Here are some points:
tensor([-22.,   3.,  15., -30., -19., -30., -28., -46., -19.,  15., -12.,  90.,  36.,  62.,  27.,  18.])
tensor([-27., -28., -27.,   6.,  33.,  22., -20., -11., -33., -14.,   6., -11., -18.,  -8.,  45.,  47.])
tensor([ -7., -38.,  16.,  -7.,  -7.,  27.,  70.,  39.,  45.,  31.,  -8.,   9.,   1., -22., -37., -17.])
tensor([ 45.,  53.,  38.,  -2.,  16., -32., -29., -54., -28., -21.,  35.,  10.,   1.,  19.,  16.,   2.])
tensor([  6.,  39.,  13.,  15., -16., -25., -35., -23., -35., -37., -34.,   3.,  19.,  13.,   2., -15.])
tensor([  0., -33., -30.,   2.,  -2., -19., -29., -23., -31., -29., -34., -35.,  30.,  40.,  60.,  36.])
tensor([ 16.,  -3., -18.,  48.,  19.,  53.,   1.,  27.,   5.,  -4.,  77., -52.,  12.,  -3.,  19., -10.])
tensor([-16., -40., -37., -22.,   1.,  21.,  30.,  61.,  61.,  81., 127.,  18.,   3., -38., -24., -22.])
tensor([  3.,  10.,  -5., -31., -10., -57., -27., -36., -28., -30., -43.,  -3.,  29.,  79., 106.,  81.])
tensor([-18., -10.,  11.,   3., -29., -13., -17., -14.,  42.,  44.,   0.,  18., -13.,  -7., -33., -21.])
tensor([-10., -23., -20.,   9., -29., -13., -16., -11.,  19.,  19.,  20.,  18.,  29.,  29.,   3., -14.])
tensor([  8.,  14.,   2.,  23.,  48.,  61.,  21., -10.,  17.,  26.,  71.,   5.,  -6., -16., -25., -26.])
tensor([  1., -11.,  28.,  24.,   9., -23.,  -4.,  15.,  -2.,  -7.,   1., -28.,   1., -11.,   6.,   2.])
tensor([-19., -27., -44., -28.,  55.,  31.,  46.,  74.,  47.,  53.,  60.,  44.,  -5., -13., -10.,  -5.])
tensor([-12.,  19.,  -5., -15., -27.,   2., -28., -26.,  16.,  49.,  51.,  55.,   3.,  14., -13.,  -9.])
tensor([ 34.,  13.,  22.,  47.,  68.,  25., -14.,   9., -33., -34., -47., -11.,  -9.,  -3.,  18.,  16.])
tensor([-30., -12., -14.,   1., -87.,  76.,  60.,  74.,  18.,  10.,  20., -65., -34., -28., -26., -19.])
tensor([  7.,  16.,  22., -37., -39.,  28.,  53.,   1., -19., -29., -73.,  20., -28.,   6.,  14.,  35.])
tensor([  0.,  15.,  23.,  -4.,  -1., -23.,   4.,  -3.,   7., -10., -61., -22., -36., -19., -20.,   6.])
tensor([-23.,   2., -24.,  33., -18.,  49., -17., -24.,  14.,   1., -20., -55.,  32.,  68.,  34.,  -7.])
tensor([ -2., -20.,  -8.,   8.,  74.,  45.,  43.,  26.,  15.,  -3.,   8., -32., -14.,  -6.,   6.,   5.])
tensor([ -6., -35., -15., -46.,   2., -33.,  -5.,  50.,  63.,  96.,  49., 127.,  29.,   0., -25., -11.])
tensor([ 29.,  18.,  -1.,  -7.,  11., -18.,   1.,  41.,   3.,  18.,  84.,  27., -17., -42., -18., -14.])
tensor([-29.,   3., -16.,   7., -32.,  27.,  51.,  18.,  36.,  16.,  -3., -27.,   6.,  14.,  -2., -15.])
tensor([ 13.,  20.,  25.,  46.,  63.,  35.,   7., -24., -26., -36., -34., -44., -22., -12.,   9.,  12.])
tensor([-19., -37., -49.,   5.,  26.,  78.,  48.,  75.,  29.,  14.,  51.,  -4.,   4., -11.,   9.,  -7.])
tensor([-19., -28., -32., -37.,  -2., -17.,  50.,  63.,  49.,  42.,  21., -28., -41., -44., -29., -19.])
tensor([-28., -26., -23., -13.,  -9.,  18., -18., -40., -32., -29., -33.,  20.,  38.,  65.,  50.,  30.])
tensor([  7., -39.,  29.,  16.,  89., -45., -31.,   0.,  -9., -12., -36., -28., -16., -26.,   0.,  30.])
tensor([ 67.,  77.,  53., -34., -56., -46., -27., -60., -32., -32., -72.,  25., -25.,  16.,  12.,  51.])
tensor([ -8., -17.,  25.,  14.,  33., -45.,  22.,  -6., -26.,  13.,  32.,  22., -35., -39., -30., -10.])
tensor([-11., -27.,  -6., -37.,  28., -11.,  74.,  76.,  55.,  14., -25.,  28.,   3., -10., -28., -13.])
tensor([ 41.,  29.,  39.,  39.,  52.,  10., -21., -15., -35., -33., -48., -12., -27., -19., -15.,  -8.])
tensor([ -6., -25., -12., -36., -16.,   1.,  19.,   7.,   5.,  30.,  65.,  95.,  29.,  -3., -40., -19.])
tensor([ 11.,  17.,  40.,   9., -24., -31., -38., -28., -31.,   4.,  18.,  12.,  47.,   6., -24., -15.])
tensor([ -1., -24.,  -5., -33.,  29., -53., -25., -25., -25.,  -2.,  12.,  35.,   8.,   1., -31., -11.])
tensor([ 11., -24.,   7.,   3., 104.,   6.,  36.,  37.,   5.,  -5., -36.,   8.,  -6., -21., -21., -11.])
tensor([ -7.,  -9.,  36.,  14.,  44., -38.,   2.,  55., 106.,  69., -28.,  33., -52., -38., -34., -12.])
tensor([-23., -29., -52., -13.,  38.,  34.,  -8., -28., -33., -26.,   5.,  43.,  81.,  59.,  14., -16.])
tensor([-21., -39., -63.,  -6.,  14.,  17.,  -5.,  13.,   5.,   4.,  47., -32.,  24.,  10.,  28.,  -4.])
tensor([ 32.,  51.,  32.,   9.,  23., -30., -13., -30., -19., -17., -16., -18.,  14.,  18.,  18.,   5.])
tensor([ -25.,    8.,    5.,    2., -111.,   38.,   37.,   49.,   80.,   49.,   15.,  -13.,  -16.,  -16.,  -30.,  -27.])
tensor([-21.,   5.,   5.,  52.,  69.,  73.,  -9., -27., -35., -37., -13.,  -4.,  15.,  47.,  37.,  16.])
tensor([ -8., -21., -16.,   2.,  16., -13., -21., -15.,  -9.,  16.,  41., -26.,  -1.,  20.,  59.,  60.])
tensor([ 29.,  -6., -18., -38., -49., -34., -29., -43., -29., -31., -23.,  22.,  61.,  44.,  41.,  43.])
tensor([ 38.,  19.,  42.,   2.,  76.,   4.,  11., -10., -35., -35., -49.,  -4., -10., -31., -43., -20.])
tensor([ 22.,   9.,  -8.,   5.,  21., -19., -27.,  11.,  -5.,  -7.,  -5., -47., -18., -28.,  -4., -18.])
tensor([ 16.,  -5., -22.,  50.,  22.,  47.,  -2.,  28.,   1., -12.,  78., -63.,  17.,  -3.,  24., -10.])
tensor([ -4., -40., -15., -21.,   1., -20.,   5.,  36., -38., -35., -29., -29., -11.,  -7.,  37.,  23.])
tensor([ 15.,  16.,  30.,  13.,  65.,  87.,  84.,  38.,   7., -11., -11., -42., -42., -49., -40., -19.])
tensor([  5.,   2.,  42.,   8.,   0., -21., -11.,   2., -11.,  29.,  -1.,  -3.,  -5., -55., -15.,  -7.])
tensor([-11., -42., -47., -24.,  19., -21., -30., -29., -24.,  -2.,  45.,   3.,  30.,  25.,  40.,  21.])
tensor([ 53.,  17.,  41.,  24.,  20.,  29., -12., -12., -32., -33., -31.,  -1., -42., -27.,  -5.,  15.])
tensor([-12.,  -1., -20.,  27.,  17.,  23.,  10.,   4.,  19.,   4.,  54., -62., -15., -32., -14., -23.])
tensor([ -4.,  12.,  26.,  52., -10.,   4., -34., -22., -32., -40., -30., -62., -21.,  52.,  53.,  -8.])
tensor([ 62.,  71.,  15.,  -8., -37.,  12., -35., -28., -37., -33., -13., -30., -14.,  21.,  38.,  50.])
tensor([ 20.,  25.,  15.,  11.,  33.,   2., -41., -21., -39., -35., -18., -47., -12.,  51.,  24., -16.])
tensor([ 34.,  35.,  34.,  14., -12., -29., -28.,  -8.,  -9.,  13.,  40., -29.,  -7., -33., -16., -12.])
tensor([-12.,  29.,  21.,  29.,  26.,   6., -13., -35., -34., -35., -62., -46., -16.,  43.,  19., -10.])
tensor([  9.,  11.,  41.,   3.,  -5.,   6.,  60.,  29.,  -4., -28., -27.,   7.,  -9., -35., -56., -27.])
tensor([-19., -25.,  -7., -26., -38.,  46.,  50.,  37.,  -4.,  -6.,   7.,  55.,  13.,  22.,   3.,  19.])
tensor([-20., -19.,  14.,  34.,  -1.,  -9., -28., -10.,   1., -18., -34.,  -2.,  -4.,  25.,  44.,  44.])
tensor([ -6., -20.,  10.,   4.,   4., -21.,  31.,  71.,  12.,  -8., -48.,  11., -40., -37., -34., -14.])
tensor([ 23.,  32.,  24.,  14.,   3., -14., -37., -31., -32., -19.,  40.,  44.,   3.,  -9., -15., -10.])
tensor([ 11.,  -8., -37., -45.,  -9., -46., -30., -43., -25.,  48.,  37.,  33.,  28.,   0., -33., -29.])
tensor([ 29.,  27., -31., -34.,  -1., -35.,  32.,  12., -23., -37., -46., -55.,  -3.,  24.,   7.,   6.])
tensor([ -7., -10.,  -1., -33., -34., -33., -21.,   0.,  28.,  -1., -42.,  16.,   5.,  42.,  48.,  43.])
tensor([ -7.,  -6.,  18., -19., -83., -23., -21., -21.,  13.,  42.,  44.,  61.,  33.,  39.,  -8., -16.])
tensor([ -4.,  12.,   9.,  29., -28.,  30.,  47.,  81.,  35., -19.,  28., -16.,  -2., -18., -18., -18.])
tensor([ -2., -34., -32., -35.,  34.,   1.,  80.,  56.,   8.,  11.,  48.,  44.,   1., -42., -31., -21.])
tensor([-14., -25., -50., -19.,  -3.,  53.,  32.,  27.,  12., -16., -39., -31.,  26.,  23.,  21.,  -9.])
tensor([ -9., -10., -16.,  27.,  71., -26.,   5., -19.,  24.,  -4., -93., -53., -41., -68., -58., -51.])
tensor([-14., -41., -33., -41.,   4., -47.,   7.,  67.,  83.,  88.,  55.,  55.,  19., -38., -28., -25.])
tensor([ 19.,   6., -13., -14.,  12.,   4.,   6.,   8.,   2., -11., -44., -47., -17., -29., -30., -24.])
tensor([-27., -21., -25., -33.,  78.,  64.,  50.,  24.,  -8., -19., -50.,  45.,  -2.,   4., -15.,  -6.])
tensor([  3.,  13.,  48.,  -7., -21., -25.,   6., -45., -13., -11.,  15.,  18.,  19., -12., -42., -27.])
tensor([  2.,  15.,  17., -32.,  21.,  22.,  41.,  38.,  28.,  10., -30.,  16., -36., -14., -13.,  17.])
tensor([ 27.,  11.,  23.,  35.,  71.,  25.,   5.,  11., -24., -28., -40., -20.,   0.,  -9., -16.,  -9.])
tensor([ 23.,  41.,   7.,   1., -34., -35., -27., -31., -36., -33., -47., -27., -32.,  -9.,  36.,  30.])
tensor([ 21.,  46.,  29.,  29.,  -8.,  15.,  -7., -16.,   4.,   4.,   6.,   8.,  10.,   4., -14., -21.])
tensor([  8.,  47.,  34.,  -2., -36., -42., -21., -66., -12.,  49.,  98.,  81., -16., -20., -53., -29.])
tensor([-18., -22.,   9., -23., -76.,  17.,   0., -47.,   6.,  46.,  39., 107.,  51.,  -3., -59., -35.])
tensor([ -8., -36.,   8.,  -6.,  -5.,  29.,  65.,  36.,  40.,  27.,  -5.,   9.,   4., -21., -38., -20.])
tensor([  0.,  24.,  49.,  67.,   2.,   6., -16., -48., -32., -31., -57., -13.,   0.,  19.,   6.,  15.])
tensor([ -1.,  33.,  50., -25., -33.,  43.,  62.,  -6., -15., -28., -57.,   4., -23.,   7., -16.,  21.])
tensor([ -1.,  -6.,  36.,  20.,  41., -14.,  -6.,   3.,  10.,  23., -26.,  48.,   9., -29., -45., -24.])
tensor([ -4., -24.,  15.,  11.,  16., -23.,   2.,   2.,  -5., -17., -35., -14.,   1.,   3.,   5.,  12.])
tensor([-20., -19., -46.,  -2.,  39.,  23.,  31.,  72.,  33., -11.,  -8., -47.,   5.,  18.,  29.,  14.])
tensor([-11., -27., -27., -25.,  49.,  67.,  63.,  17.,  -8., -16.,  -2.,  18.,  10., -18., -26., -22.])
tensor([-10., -20., -23.,  16.,  -5.,  26., -11., -17.,   9.,   0.,  31., -42., -33., -37., -19., -16.])
tensor([-10., -13.,  16.,   0., -25.,  -9.,  16.,  19.,   9., -17.,  -4., -10.,  22.,  12.,   8.,  10.])
tensor([-26., -33., -32., -23., -17., -23.,   8.,  20.,  20.,  41., 103.,  46.,  32.,   1.,  -9., -11.])
tensor([ -38.,  -16.,  -41.,   -3., -101.,   39.,  -15.,    6.,    2.,  -17.,   18.,    5.,   44.,   67.,   39.,   19.])
tensor([  1.,  32.,  39.,  55.,  56.,  49.,  15., -46., -25., -31., -26., -40.,   9.,   8., -22., -27.])
Then 24 other points, each followed by its number:
tensor([  0.,  25.,  49.,  36., -45.,  -4., -12., -26.,   3.,  -4., -11.,  16.,   6.,  -3., -38., -20.]) 0
tensor([ -6., -18.,  16.,  -6.,  14., -28.,  -2.,   8.,  31.,  32., -19.,  39.,   2.,  -1., -17.,  -2.]) 1
tensor([ 38.,  37.,  37.,  17., -17., -33., -34., -10.,  -9.,  19.,  50., -30.,  -7., -38., -19., -13.]) 2
tensor([ 27.,   8., -18., -42., -11., -65., -31., -46., -36., -27., -48., -19.,  40.,  69.,  88.,  69.]) 3
tensor([ 53.,  64.,  13.,  -7., -40.,   8., -35., -31., -36., -32., -12., -24.,  -3.,  31.,  43.,  51.]) 4
tensor([ -8.,  15.,   0.,  -7.,  -3.,  16.,   3., -23., -13.,  -2.,  58.,   0.,   1., -12., -17., -16.]) 5
tensor([ 33.,  22.,  -5.,   5., -18.,  43.,  29.,  11., -14., -26.,   3., -50., -30.,  -9.,  10.,  -6.]) 6
tensor([ 43.,  69., -13.,  -5., -72.,  12., -27., -49., -26., -21.,  14., -14.,  18.,   4., -20., -28.]) 7
tensor([-13., -21., -16., -22.,  -6.,   3.,  19.,  29.,  67.,  70.,  38., -17., -37., -33., -39., -17.]) 8
tensor([  4.,  16.,  19.,  18., -50., -19., -31., -29.,  -7.,   0., -38., -34., -27., -23.,  13.,  32.]) 9
tensor([ 67.,  54.,  60., -14.,   6., -59., -22., -41., -28., -27., -76.,  10., -25., -14.,  -3.,  27.]) 10
tensor([  8.,   3.,   9.,   2.,   3., -19.,   5.,   3., -30., -29., -20., -32., -33., -10.,   6.,  -5.]) 11
tensor([ -4., -56., -31., -28.,   7., -19.,  10.,  50., -40., -35., -29., -31., -14., -15.,  38.,  23.]) 12
tensor([  2., -35.,  13.,   7.,  31., -84., -34., -20.,  -5.,  14.,  30.,  17.,  44.,  -5.,  16.,  23.]) 13
tensor([ -6., -24., -28., -19., -22., -26., -31., -10., -32., -14.,  26., -37.,   8.,  26.,  79.,  58.]) 14
tensor([  1.,  31.,  25.,  10., -43.,  -2., -39., -49., -28.,  31., 127.,  85.,  -2., -27., -49., -27.]) 15
tensor([ 15.,  20.,  21.,  45.,  54.,  -2.,  -3.,  15., -31., -22.,  13.,  13.,  23.,  -9.,  -3., -14.]) 16
tensor([-28., -16., -33., -23., -27.,  87.,  23., -29., -25., -37., -11., -23.,  -3.,  32.,  29.,  -8.]) 17
tensor([ -3.,  27.,   6.,  56.,  18.,  74.,  26., -11., -24., -36., -11., -30.,   0.,  20.,  25.,   0.]) 18
tensor([  0., -34., -26.,  -3.,   2., -18., -19., -23., -31., -29., -33., -30.,  27.,  35.,  48.,  28.]) 19
tensor([ -9., -37., -25.,   2.,  42.,  14.,  -2.,   4.,  -5.,  22.,  11., -30., -42., -53., -25., -15.]) 20
tensor([   5.,   41.,   35.,   25.,  -26.,   40.,    1.,  -55.,  -28.,  -33., -106.,   -2.,  -25.,    3.,  -24.,   25.]) 21
tensor([-10., -21., -19.,  16., -25.,  -3., -11.,  -7.,  17.,  18.,  27.,  13.,  26.,  28.,   9., -10.]) 22
tensor([ 10.,  29.,  21.,  63.,  23.,  28., -18.,  -6., -35., -38., -28., -48.,  -6.,   9.,  38.,  21.]) 23
Which of these numbered points is nearest to each point below, ignoring the 3 directions in which the first points spread most? Its number follows each.
tensor([ -6.,  22.,  -1.,  45.,   4.,  65.,  21.,  -2., -10., -19.,  -5., -19.,   4.,  14.,  16.,  -3.]) > 18
tensor([ -3.,  18.,  56.,  40., -41.,  -8., -10., -22.,   5.,  -5., -22.,  15.,   7.,  -5., -41., -20.]) > 0
tensor([-10., -23., -20.,  16., -37.,  -9., -16., -11.,  21.,  25.,  31.,  19.,  32.,  31.,   6., -14.]) > 22
tensor([-14., -14., -50.,  -2., -32.,  43.,  -1., -22.,  -1.,  -4.,  57.,  -6.,  37.,   1., -19., -29.]) > 5
tensor([ 10.,  20.,  26.,  23., -51., -30., -35., -29.,  -7.,  -4., -50., -54., -41., -32.,  18.,  40.]) > 9
tensor([-11., -26.,  -6.,   9.,  46., -10.,   3.,   7., -18., -10.,  11.,  52.,  68.,  21.,  11.,  -8.]) > 16
tensor([  2.,  12.,  -2., -32.,  -4., -66., -34., -49., -37., -35., -46.,   6.,  37.,  93., 119.,  86.]) > 3
tensor([  1., -14., -43., -24., -35., -13., -20.,  14.,  27.,  39.,  65., -19., -12.,  -2.,  45.,  52.]) > 14
tensor([-11., -26.,  11.,  -7.,   7., -19.,   2.,  16.,  42.,  39., -15.,  43.,   9.,   3., -20.,  -7.]) > 1
tensor([-24., -19., -57., -21., -50.,  26.,   1.,   9.,  46.,  52.,  24., -65.,  -9.,  24.,   2., -26.]) > 8
tensor([ -8.,  -2.,  15., -16., -12.,  18.,  -4., -32., -23.,   9.,   3.,  81.,  12., -30., -52., -31.]) > 17
tensor([  9., -35.,  34.,   1.,  60., -79., -39., -31., -33., -26., -39., -16., -16., -27.,  25.,  67.]) > 13
tensor([-27.,   8.,   0.,   8., -34.,  24.,   1., -43., -15.,  14.,  34., -30., -22.,  16.,  -5., -12.]) > 5
tensor([-16., -36., -49., -25.,   7.,  21.,   9.,  39., -14.,  -6.,  45.,  57.,  66.,  23.,  13.,  -4.]) > 16
tensor([  2.,  25.,  19., -31.,   7.,  15.,  36.,  38.,  29.,   9., -30.,  19., -35.,  -6.,  -8.,  22.]) > 10
tensor([ 37.,  59., -15.,  -3., -62.,  10., -27., -43., -20., -21.,   9., -18.,  14.,   2., -20., -28.]) > 7
tensor([  7.,  -1.,  12.,   2.,   2., -19.,   7.,  11., -32., -32., -25., -35., -40., -10.,  11.,   0.]) > 11
tensor([ -2., -47., -26., -26.,   1., -19.,  12.,  41., -38., -35., -32., -33., -17., -16.,  33.,  20.]) > 12
tensor([ 13.,  46.,  13., -23., -97.,  -1.,   4., -16., -10., -38., -59., -60., -27., -21.,  44.,  68.]) > 9
tensor([ 49.,  55.,  52., -10.,  -9., -48.,  -3., -20., -27., -34., -71.,  -3.,  -9.,  -3.,  -5.,   0.]) > 10
tensor([ -3.,   1.,  14., -14., -10.,  14.,  -6., -29., -23.,   6.,   2.,  69.,  11., -30., -49., -29.]) > 17
tensor([-23., -36., -89.,  -8.,  40.,  60., -19.,   0., -34., -36., -10., -30.,  -3., -13.,  20.,  -3.]) > 20
tensor([ 44.,  38.,  39.,  11., -13., -40., -35., -13., -12.,  16.,  41., -23.,  -8., -36., -19., -12.]) > 2
tensor([ -1., -44.,  27.,   0.,  49., -25.,  35.,  27., -33., -19., -53.,  25., -51., -68., -48., -14.]) > 12
tensor([ 20.,  34.,   1., -12., -33., -37., -17., -23., -30., -26., -39., -19., -31.,  -6.,  32.,  18.]) > 11
tensor([-10.,  -6., -16.,   3., -31., -40., -38., -25., -31.,  -7.,  55.,  41.,  63.,  13.,  23.,   4.]) > 16
tensor([  0.,  13.,   6.,  -5.,  11.,  -3.,  13.,  17.,   2., -15., -13., -18.,  -6.,  -5.,  -2.,  -5.]) > 11
tensor([ 11.,  34.,  24.,  68.,  21.,  23., -31.,  -8., -40., -41., -24., -52.,  -1.,  16.,  51.,  29.]) > 23
tensor([  3., -19.,   8.,  -6.,  -3., -47., -33., -16., -25.,  -8.,  18.,  57.,  79.,  59.,  45.,  21.]) > 16
tensor([-31., -19., -37.,  -6., -81.,  24., -16.,   1.,   0., -15.,  11.,   7.,  40.,  56.,  31.,  14.]) > 0
tensor([   2.,   14.,    8.,  -19., -111.,  -31.,  -16.,  -76.,  -13.,  -10.,  -41.,   12.,   92.,   94.,   30.,   -2.]) > 0
tensor([-21.,   2.,  16., -35., -15., -37., -30., -45., -24.,  10., -20.,  92.,  37.,  64.,  31.,  21.]) > 1
tensor([ 49.,  90.,  33., -17., -59., -12., -29., -45., -30., -35., -26., -55.,  -7.,  24.,  34.,  44.]) > 4
tensor([ -4., -36., -13.,   5.,  32., -67.,   8.,  28.,  37.,  44.,  40.,   9.,  13., -35., -22., -25.]) > 13
tensor([  9.,  -2., -28., -11.,   6., -53., -40.,   8., -28., -21., -11., -56., -31.,  10.,  82.,  13.]) > 14
tensor([ -5., -13.,  -4.,   6., -28., -18.,  -7.,  -4., -16., -25.,  -5.,  28.,  -5., -10.,  -7., -18.]) > 11
tensor([ -8.,  27.,  17.,  21.,  20.,  -3., -16., -34., -34., -33., -53., -29.,  -5.,  39.,  15.,  -9.]) > 22
tensor([ -8.,   9.,  -3.,   3., -25.,  11.,  12., -12., -37., -35.,  -6., -18., -18.,   3.,  14.,  -8.]) > 11
tensor([ 19.,  -6., -23.,  40.,  18.,  35.,  -2.,  32.,   6.,  -4.,  72., -61.,  11.,  -8.,  21.,  -8.]) > 2
tensor([  9.,  13., -14.,  14.,  -8.,   4., -19., -16., -22.,  -5.,  29., -13.,  -2., -17., -11., -16.]) > 5
tensor([-16., -15.,  -2.,   1.,  -5.,  42.,  60.,  21.,  21.,  25., -22.,  44., -16., -20., -49., -27.]) > 21
tensor([  5.,  12.,  39.,  49.,  52.,   9., -10.,  -6., -23., -27., -11., -39., -23.,  -1.,  35.,  32.]) > 23
tensor([-10.,   1.,  10.,  20., -32.,  18.,   4.,  14.,   9.,  -9., -13., -23., -35.,  -8.,   2.,  16.]) > 9
tensor([ 20.,  10.,  20., -32., -68., -36., -32., -61., -24., -15., -21.,  43.,  42.,  97.,  81.,  78.]) > 10
tensor([-33.,  -2., -28., -12., -58.,  40.,  32., -27., -23., -34., -52.,  28.,  28.,  55.,  20.,  15.]) > 21
tensor([  8.,  24.,   9.,  -2., -51.,  14.,  -1., -35.,  -1., -15.,   3., -39.,  16., -11., -24., -31.]) > 7
tensor([-10.,  27.,  59., -28., -35.,  52.,  77.,  -1., -12., -26., -68.,  14., -23.,   6., -26.,  16.]) > 21
tensor([  2., -40., -17.,  -9., -14., -26., -40., -21.,  -8.,   9.,  37.,   0.,  -8., -44., -30., -20.]) > 20
tensor([  1., -49.,  12., -18.,  62., -60.,   0.,  23.,   4.,   4.,   7.,  45.,   0., -41., -28., -12.]) > 13
tensor([ -3.,  18.,  65.,  30.,  73.,   8.,  -4., -22., -34., -34., -89.,  47., -26.,  21.,  31.,  48.]) > 1
tensor([-16., -14., -52.,  -3., -38.,  46.,  -1., -28.,  -2.,  -9.,  52.,  -6.,  41.,   3., -19., -31.]) > 5
tensor([ 22.,  14.,  22.,  43.,  38.,   9., -14.,  33., -19., -25.,  43., -86.,   3.,   1.,  42.,  29.]) > 2
tensor([  9.,  -1., -35., -15., -44., -22., -18.,   4., -14., -26., -13., -79.,  13.,   2.,  27.,   8.]) > 11
tensor([ 40.,  20., -52., -15., -19., -17., -33.,  -9., -33., -37.,  22., -84., -21.,  66., 118.,  63.]) > 14
tensor([ -1., -42., -11., -32., -31., -50.,  28.,  37.,   0.,  -1.,   7.,  16.,   4., -47., -38., -24.]) > 12
tensor([ 53.,  43.,   0.,  24., -52.,  31., -37.,  -5., -29., -34.,  23., -58., -26.,   2.,  47.,  54.]) > 4
tensor([ 13., -19., -16., -40.,   7., -85., -36., -13., -39., -38., -57.,  37.,  24.,   4.,  57.,  82.]) > 12
tensor([-16.,  11.,  -3., -27., -21.,   5.,  -8., -60.,  -6.,  21.,   5.,  85.,  27.,  23., -39., -18.]) > 17
tensor([ 40.,  -1., -39., -41.,   0., -50.,  11.,  47.,  38., -19., -46., -57., -30., -16.,  27.,  39.]) > 3
tensor([-15., -29., -44., -35.,  10.,  36.,  40., -13.,   3.,  16.,  24.,  -4., -13., -24., -30., -27.]) > 17
tensor([ -8., -31.,  32.,  24.,  36., -56., -43.,  -4., -10.,   1., -34.,  16.,  14.,   4.,  24.,  35.]) > 13
tensor([ -3., -15., -41., -23.,   9.,  -7.,   3.,  34.,  37.,  23.,  41., -75., -16.,  -9.,  50.,  50.]) > 14
tensor([ 10.,  30.,  19.,   4.,  27.,  -1.,  -3., -13., -28., -35., -54., -17., -27.,   1.,   6.,  -6.]) > 11
tensor([  0., -21.,  -4., -23.,  26., -46., -23., -21., -24.,  -5.,   9.,  27.,   8.,  -2., -30., -13.]) > 19
tensor([ 17., -11., -34., -40.,  -3., -57., -30., -32.,  -3.,  48., 108.,  47.,  10., -29., -33., -25.]) > 20
tensor([-17., -33., -84.,   2.,  39.,   4., -23.,  15., -32., -29.,  59., -11.,  74.,  61., 110.,  46.]) > 16
tensor([-15., -42., -39., -31.,  27.,  -8.,  32., 106.,  32.,  13.,  34.,  -8., -35., -50., -15.,  -6.]) > 12
tensor([ 14.,  39., -25.,  57., -35.,  64.,  -8.,   8., -26., -30.,  53., -65.,  40.,  13.,  24., -24.]) > 7
tensor([-27.,   8.,  -1., -28., -27.,  15.,  -6., -71.,  -6.,  26.,  11., 107.,  36.,  33., -46., -20.]) > 17
tensor([ -7.,  26.,  17.,  72., -22.,  48., -15., -27., -27., -40., -29., -61., -34., -34.,  15.,  70.]) > 9
tensor([ 56.,  52.,  43.,  14., -19.,  -4., -16., -47., -26., -32., -13., -32.,  15.,  23.,  17.,   9.]) > 6
tensor([ -7.,  16.,   5.,   6., -29.,   9.,  13., -20., -39., -38., -14., -30., -33.,  -2.,  14.,  -8.]) > 11
tensor([  8.,   0., -33.,  -9., -11.,  30.,  32.,  26., -18., -33.,   2., -75., -31.,  26.,  64.,  -1.]) > 6
tensor([-26., -13., -30.,  -1.,  11., -11., -23., -18.,  11.,  24.,  42.,  54.,  17.,   9., -20., -18.]) > 22
tensor([  6., -35., -13., -24.,  45., -66., -24., -25.,  -8.,   5., -23.,  22.,  21.,  -6., -14., -17.]) > 19
tensor([ -1., -44., -15.,   2.,  32., -65., -35., -22., -37., -29.,  43., -47., -15., -20.,  43.,  39.]) > 14
tensor([ -8.,  -1., -20., -29., -51., -11.,  44.,  81.,  55.,  23., -23., -45., -28., -43., -42., -29.]) > 9
tensor([ 64.,  65.,  12., -21., -53., -29., -30., -52., -16., -13., -16., -38.,  -8.,  -4.,  -8.,  -8.]) > 6
tensor([ 16.,  29.,  52.,  -3., -19., -44., -23., -61.,  -3.,  35.,  19.,  24.,  61.,  27., -30., -10.]) > 22
tensor([ -1.,  -1.,  -1.,  26.,  11.,  -1.,   3.,  15.,  -3., -17., -17., -32.,  13., -29., -40., -29.]) > 22
tensor([-24.,   9.,   6., -21., -21.,  12.,  -7., -61.,   0.,  29.,  12.,  94.,  27.,  24., -45., -19.]) > 17
tensor([-35.,  -9.,  10., -26., -37., -60.,   3.,  11.,  63.,  69.,  44.,  94.,  51.,  50., -15.,  -2.]) > 1
tensor([ 26.,  24.,  56.,  61.,  59., -37., -18., -20., -28., -31., -18., -47., -16.,   8.,  46.,  44.]) > 13
tensor([ 24.,  20.,  19.,  38.,  11.,  37.,   4.,  -8., -22., -12.,  30.,  21.,  20.,   4.,  -9., -12.]) > 18
tensor([  8.,   1., -18.,  -9.,   2., -47., -36.,   6., -13.,  -6., -13., -45., -32.,   4.,  63.,   7.]) > 14
tensor([ 32.,  10.,  27.,  38.,  79.,  20.,  -2.,   6., -31., -33., -43., -27.,   1., -10., -16.,  -8.]) > 16
tensor([ 31.,  66.,  35.,  11., -31., -22., -28., -50., -34., -33., -31., -55., -14.,   1.,  19.,  28.]) > 6
tensor([-10., -10., -15.,   5., -22., -29., -28., -19., -30., -11.,  52.,  25.,  54.,  12.,  27.,   9.]) > 16
